Small tables with named rows and columns. After each table, cells are looked up by row and column.

Bubosa:
fields: Ful, Rumuguz, Posu, Nud, Zorip, Nofe
Mem: [0.747, -2.143, 0.263, 0.759, -0.042, 2.451]
Tigu: [-1.069, -1.548, -0.475, -1.441, -2.462, 1.497]
Degi: [-7.553, -7.237, -7.989, -9.906, 7.429, 9.565]

What is the Nofe of Degi in Bubosa? 9.565
What is the Nofe of Tigu in Bubosa? 1.497
What is the Nofe of Mem in Bubosa? 2.451
What is the Zorip of Mem in Bubosa? -0.042
What is the Zorip of Degi in Bubosa? 7.429
What is the Ful of Degi in Bubosa? -7.553
What is the Nud of Mem in Bubosa? 0.759

Table Lem
columns: Sal, Rir, Kuranuz, Linas, Madu
Boposam: [0.4, 0.4, 0.6, 0.6, 0.5]
Puloru: [0.4, 0.4, 0.5, 0.4, 0.4]
Zoruno: [0.4, 0.4, 0.9, 0.5, 0.8]
Laf: [0.4, 0.4, 0.3, 0.4, 0.5]
Gul: [0.4, 0.3, 0.4, 0.5, 0.5]
Febozet: [0.2, 0.3, 0.5, 0.4, 0.4]
Refo: [0.3, 0.3, 0.3, 0.4, 0.4]
Kebukar: [0.3, 0.3, 0.4, 0.4, 0.4]
Luk: [0.4, 0.3, 0.3, 0.4, 0.5]
Ponaz: [0.3, 0.3, 0.6, 0.4, 0.6]
Mep: [0.4, 0.4, 0.7, 0.5, 0.5]
Muz: [0.3, 0.3, 0.7, 0.4, 0.3]
Lorusu: [0.2, 0.2, 0.5, 0.4, 0.5]

Lorusu, Madu -> 0.5
Luk, Sal -> 0.4
Gul, Madu -> 0.5
Gul, Sal -> 0.4
Febozet, Rir -> 0.3
Kebukar, Madu -> 0.4
Mep, Linas -> 0.5
Muz, Madu -> 0.3

Soke.tsv
	Duf	Bub	Zuf	Dopobib
Nunesed	-0.3	-0.7	-1.2	-0.5
Tuma	-0.8	-0.6	-0.6	-0.7
Dunarog	-1.0	0.2	0.4	-1.5
Gal	-0.7	-0.7	-1.0	-1.0
Nulu	-0.6	-0.4	-0.5	-0.7
Dom	-2.8	-8.3	-9.7	6.0
Tezona	-0.8	-1.8	-1.8	0.6
Vukiki	-0.9	-0.5	-0.5	-0.7
Gevidi	8.2	2.2	-5.3	7.2
Sof	-0.8	-0.5	-0.6	-0.6
Lem	-0.2	-0.8	-1.1	-0.7
Denife	0.0	-0.8	-1.1	-0.4

What is the Bub of Lem in Soke?
-0.8
What is the Zuf of Sof in Soke?
-0.6
What is the Dopobib of Sof in Soke?
-0.6
What is the Duf of Vukiki in Soke?
-0.9
What is the Duf of Nulu in Soke?
-0.6
What is the Dopobib of Tuma in Soke?
-0.7
What is the Zuf of Dunarog in Soke?
0.4
What is the Bub of Vukiki in Soke?
-0.5
What is the Bub of Tezona in Soke?
-1.8
What is the Duf of Nunesed in Soke?
-0.3
What is the Bub of Tuma in Soke?
-0.6
What is the Dopobib of Vukiki in Soke?
-0.7
What is the Bub of Dunarog in Soke?
0.2
What is the Bub of Dom in Soke?
-8.3
Which row has the largest Bub? Gevidi

Zetiz =
,Sef,Zovu,Tavozi,Rumip
Gaf,-0.378,1.546,-0.378,5.744
Pegozi,1.883,-1.375,1.883,-8.482
Guf,-0.087,1.169,-0.087,3.909

Tavozi of Guf = -0.087
Zovu of Gaf = 1.546
Zovu of Guf = 1.169
Sef of Gaf = -0.378
Rumip of Gaf = 5.744
Tavozi of Pegozi = 1.883
Row with the largest Tavozi: Pegozi

Gezi =
         Nepifo  Relagim  Dipaget  Suguguk    Lek  Gefut
Zurut     47264    50228    54792    58164  56780  45461
Fozasi    31520    25633    58388    49501  39721  61223
Nebavil   24637    14405    61902    46606  32036  68230
Saka      68147    76662    41738    55862  66242  32569
Tori      56448    57109    44023    46669  50500  46107
Vesu      35304    27898    55618    45354  36575  61781
Vafot     61429    67722    44725    53700  60823  38409
Kiverev   61936    67837    41629    50545  58962  39277
Duna      30802    28738    63725    58662  48241  56349
Dem       47086    48953    53033    55669  54459  46991

Vesu, Gefut -> 61781
Tori, Suguguk -> 46669
Saka, Suguguk -> 55862
Duna, Relagim -> 28738
Vesu, Relagim -> 27898
Nebavil, Relagim -> 14405
Saka, Relagim -> 76662
Kiverev, Suguguk -> 50545
Row with the largest Relagim: Saka

Leki =
|  | Beg | Des | Gikabes |
|---|---|---|---|
| Vot | 134 | 136 | 167 |
| Fetin | 189 | 78 | 138 |
| Nimarez | 166 | 166 | 160 |
| Gagaz | 161 | 155 | 161 |
| Mimiga | 148 | 128 | 159 |
| Pebutom | 131 | 189 | 178 |
| Vamit | 189 | 166 | 142 |
| Lol | 132 | 135 | 166 |
| Miki | 163 | 158 | 162 |
| Div | 61 | 72 | 241 |
| Simur | 153 | 133 | 163 |

Beg of Simur = 153
Beg of Mimiga = 148
Des of Nimarez = 166
Des of Vot = 136
Gikabes of Nimarez = 160
Gikabes of Simur = 163
Des of Simur = 133
Gikabes of Vamit = 142
Des of Div = 72
Des of Pebutom = 189
Gikabes of Vot = 167
Beg of Vot = 134
Gikabes of Lol = 166
Gikabes of Pebutom = 178
Gikabes of Gagaz = 161
Beg of Fetin = 189
Des of Mimiga = 128
Row with the largest Des: Pebutom

Table Nazomum
,Pinusir,Dosuma,Lanovev,Tib,Vup,Nep,Laku,Sumuv,Zopuzi,Zan
Dimi,172,133,119,127,103,101,161,122,179,126
Dagi,118,145,95,105,104,75,133,199,169,165
Rik,121,157,170,129,144,164,113,146,142,157
Zabizi,115,123,82,149,129,96,148,148,128,152
Sok,177,133,208,173,180,225,144,43,107,96
Lat,176,117,114,142,119,112,171,119,147,104

Pinusir of Lat = 176
Vup of Zabizi = 129
Zan of Sok = 96
Tib of Lat = 142
Vup of Sok = 180
Lanovev of Rik = 170
Zan of Rik = 157
Nep of Rik = 164

Bifod:
	Susi	Fulo	Zulerun	Saf
Zab	50.69	57.88	65.14	26.99
Rudo	48.16	68.48	75.45	15.56
Mivesos	53.01	45.20	46.94	56.00
Vasaz	54.34	53.15	53.21	56.97
Tebifol	52.46	53.68	50.96	57.77
Kifuped	51.13	58.77	65.20	28.23
Navesuk	54.59	53.25	54.11	55.39
Datila	47.82	73.48	76.72	17.52

What is the Zulerun of Mivesos in Bifod?
46.94
What is the Zulerun of Tebifol in Bifod?
50.96
What is the Saf of Datila in Bifod?
17.52
What is the Fulo of Vasaz in Bifod?
53.15
What is the Susi of Tebifol in Bifod?
52.46
What is the Saf of Zab in Bifod?
26.99
What is the Susi of Kifuped in Bifod?
51.13
What is the Fulo of Tebifol in Bifod?
53.68
What is the Zulerun of Zab in Bifod?
65.14
What is the Saf of Navesuk in Bifod?
55.39
What is the Susi of Zab in Bifod?
50.69
What is the Zulerun of Kifuped in Bifod?
65.20
What is the Saf of Vasaz in Bifod?
56.97
What is the Saf of Kifuped in Bifod?
28.23
What is the Susi of Navesuk in Bifod?
54.59
What is the Fulo of Datila in Bifod?
73.48
What is the Zulerun of Datila in Bifod?
76.72
What is the Fulo of Mivesos in Bifod?
45.20
What is the Saf of Rudo in Bifod?
15.56
Which row has the largest Zulerun? Datila

